128 stands for zero in the data rows.
Here are some numbered points:
[ 50 255 170 255 144 167 122 159 255   0 147 255 255   0 115  82 177  18
 248  53 174 158  44  47 255 108 116  82 178  50] 0
[138 255 191 178 191  85  71   0 255 109  89 174 142 146   0  68 151  99
 116 118  67 117 187 153 206 141 144 170  59 144] 1
[140 148  60 164 152 248 165 141 127 120 229 196 152  17 123 126 130 160
  86 169 185  96 130 164 140  12  78   0 122 128] 2
[ 86 158 142 167 112 116 163 117  50  94 148 125 145  85 113 135 154  69
 123 112  98 158 111  92 153  51 137 133 103 141] 3
[ 75 123  94 135 195 136 104 116 246 213 151 154  82  88  93  90 151  69
 143 148 145 124 105  74 171 132 126  45 113 158] 4
[232 138  75   0 225  57  87 110 138 228 187 105 129 177 143 255 161 203
   0 203  90 156 255 172 147 228  89  58 167 102] 5
[179  63  62  40 148 107 124 134 147 147 117 150 132 165 155 160 111 189
 116 119 149 104 178 161  87 217  87  87 144  84] 6
[142  75 129 102 117 133  97  88 159 126  83 117  91 218 178 125 124 150
 152 128  93 127 123 144 114 161 169 147 122 110] 7
[133  26  86 133 150 155 168 160 197 123  65 115 131 193 148 183 155 136
 188  98 148  91 113 164  68 170 145 159 138  99] 8
[126 166 106  56 194 135 130 134 164 187 172 169 141  93  84 173 141 138
  47 181 107 136 160 110 141 106  82  74  86 152] 9
[146  68 115 100 125 135 110 125 107 116  80  88 142 185 150 167 102 120
 142 114 128 129 130 157 102 168 142 160 112 120] 10
[158 101 119  56 185 116 147 103 153 173 129 155 112 125 129 197 121 157
  94 156 119 135 166 127 115 164 111  68 143 153] 11
[127 108 124 157 140 113 164  79 103 126 126 150 135  85  99 131 125 118
 104 117 121 151 138 128 133 104 145 114 117 167] 12
[117  92 127 103 142 149 158  76 241 182 115 166 118 159  99  93 164 152
 113 119 129 147 181 121  96 140 182 158 118 186] 13
[146  77 128  92 123 150 142 146 120 137 112  98 129 187 131 156  86 153
 141 112 133 111 112 157 105 160 133 159 115 126] 14
[122 112 116 160 116 103 109 107 129 158  78 103  54 197 161  93 122 168
 157 157 113 121 138 154 106 216 126  71 201 112] 15
[137 251 107 165 226 129 104  35 221 192 110 105 157 112  43 155 206 111
   0 120 122 121 202 111 154 122 135  98 118 170] 16
[119 131 114 164  94 133 145 186  84 134 151  88  69 127 191 131 163 120
 100 141 145  78  91 150 120 139 128 142 149 110] 17
[146 139 147 143 110 118 138  97 100 112 126 128 145 138 113 141 124 104
 140 119 117 155 122 122 129  93 131 165 105 138] 18
[123 122 157 153 100 110 174  88  67  94 126 145 144  85  96 139 126 100
 112 123 111 178 141 135 139 104 143 140 112 174] 19
[144 110 113  91 136 121 133 110 144 174  98 107 106 168 143 152 112 141
  76 143 145 128 146 132  84 173 118 127 124 135] 20
[143  79  89 136 136 124 103 162 120 138  69  66 101 167 131  84 101 154
 132 119 151 117 120 161  80 156 124 148 117 158] 21
[ 96 189 255  70  69  83 180  75  15  55 163 145 148  84  15 136 121  81
  77 236 105 230 225 197 112 175 115 156  74 242] 22
[106 140 128 120  80 124 172 169  33  65 119 137 143  96 128 152 111 116
 106 167 163 137 150 206 122 187 140 157 155 145] 23
[122 126 129 227 122  93 102 126  98 148  45  66  33 204 167  78 155 138
 131 109 120 138 101 144  97 207 105 106 211 138] 24
[147 104 114 141 129 125  99 146  92 111 110  47 169 179 142 193 106 115
 157 122 138 142 118 183 112 116 143 158  93 112] 25
[119 105  49 152 212 132 102  78 225 176  80 133 113 109 106 107 143 154
  96  82 150  83 126 104 110 150 146  95 109 133] 26
[113 126 104  94 112 136  77 148 126 103 101  98 133 200 174 136 126 118
 144 145 126 130 107 156 125 152 136 146 131  86] 27
New points follow, each followed by the number of its nearest point above by angle.
[ 76 160 144 159 100 123 150 161  66  84 146 126 167  83 132 104 124  99
 158 114 142 140  81 107 129  97 121 128 113 115] 3
[122  52 103  49 138 158 121 170 171 170 159 148 112 118 146 102  98 158
 115 157 161  75 133 149  94 116 102 138 137 104] 6
[160  50 105 108 140 120 120 168 127 152  83  95 107 173 147  92  99 161
 134 114 122 105 122 139  88 158 122 154 145 149] 21
[ 95 145 134  99 127 107 139 146  46  87 141 113 186  90 124 161 132 119
 104 142 145 144 151 149 124 149 106  78 147 128] 23
[ 75 114 140  95 151 157 144 192 140 163 193 177 125  68  82 105 111 102
  75 178  99 129 112  91 152  25  82 156  48 196] 9
[124 116  88 133 168 163 162 127 136 135 164 152 125  60 124 111 137 165
 103 148 175 104 138 141 104 103 108  69 132 157] 2
[ 64 185 142 145 110 156 185 148  40 134 205 115 149  82  97 136 160  87
  87 148  90 168 115  86 144  45 121 112 110 169] 3
[140  65 105 132 122 104 142 160 123 150  74 112  74 180 143  72  91 157
 130 105 121  89 104 132  88 157 125 137 143 140] 21
[196 119  81  84 121 108 142 137 155 120 129 170 145 172 149 152 111 162
 143 110 140 122 159 166 118 215 101 103 177  71] 6
[215 181   5 170 194 202 128 169 225 202 255 154 173  41 174 145 255 133
  70  65 202  26 136 141 208  91  70 120 131  79] 2
[146  82  98 112 125 133 116 143 120 113  82  86 129 184 153 177 111 125
 149 126 147 126 130 199  95 163 144 166 121  99] 10
[ 49 167 122 158 183 221 116 198 247  91 128 221 181  21 131  39 136  93
 194 102 154 125  35  43 189  67  56  99  82 117] 0
[ 94 122  86 140 127 139 114 174 128 118  98  89  94 120 111  76  92 134
 136 166 194 110 104 181  89 152  90 148 101 140] 21
[141 106 111 102 123 115 135  98  80 179 122 109  97 143 137 139  76 156
 126 137 120 142 132  94  92 112 171 128 132 149] 20
[134 181 119 144 191 141 124  67 211 163 108 134 151 130  88 139 156 133
  58 110 117 122 176 104 140 135 146  90 129 154] 16
[118 108  65 116  96 129  65 193 135 117 133  74 107 176 184 118 169 125
 142 151 171  69 139 183 133 194 113 143 154  43] 27
[ 52 234 206  69  83  96 219  77  61 166 235 169 141  97  11 180 139  50
  25 249  40 227 230 107 164  61 150 134  90 193] 22
[123 105  77 119 147 215 143 167 148 140 208 174 134  58 132 113 120 151
 101 169 178  79 125 157 123  50  86  50 128 116] 2
[125  87 107 133 133 134 148 156 163 115  90 104 168 184 126 173 106 130
 195  80 162 135 125 132  93 165 142  95 106 128] 8
[ 53 244 204 166  83 141 135  99  38  18 157 137 215   7  95  98 172  53
 174 113 118 188 123  62 193  14 138  89 100 159] 3
[143  61 119 107 124 136 110  95 139 133  64 116  89 215 169 128 102 142
 153 103 124 133 120 133  97 171 133 141 117 115] 7
[114 119 124 120  84 125 155 156  68  99 100 114 129 136 139 140 106 121
 105 150 165 130 138 181  99 186 136 164 140 137] 23
[148  85  94  77 136 114 144 124 120 128 125 156 138 130 131 145 114 156
 114 125 133 130 162 141 109 170 106 110 130 119] 6
[138  80 130  76 123 156 159 152 131 142 125 110 118 189 121 144  80 162
 134 115 132  98 112 152 108 176 132 148 120 134] 14
[184  79 153  67 108  93 144 151 151 126 114 182 105 161 183  97  98 169
 157 127 125  72 151 194 118 199 129 181 235  75] 6
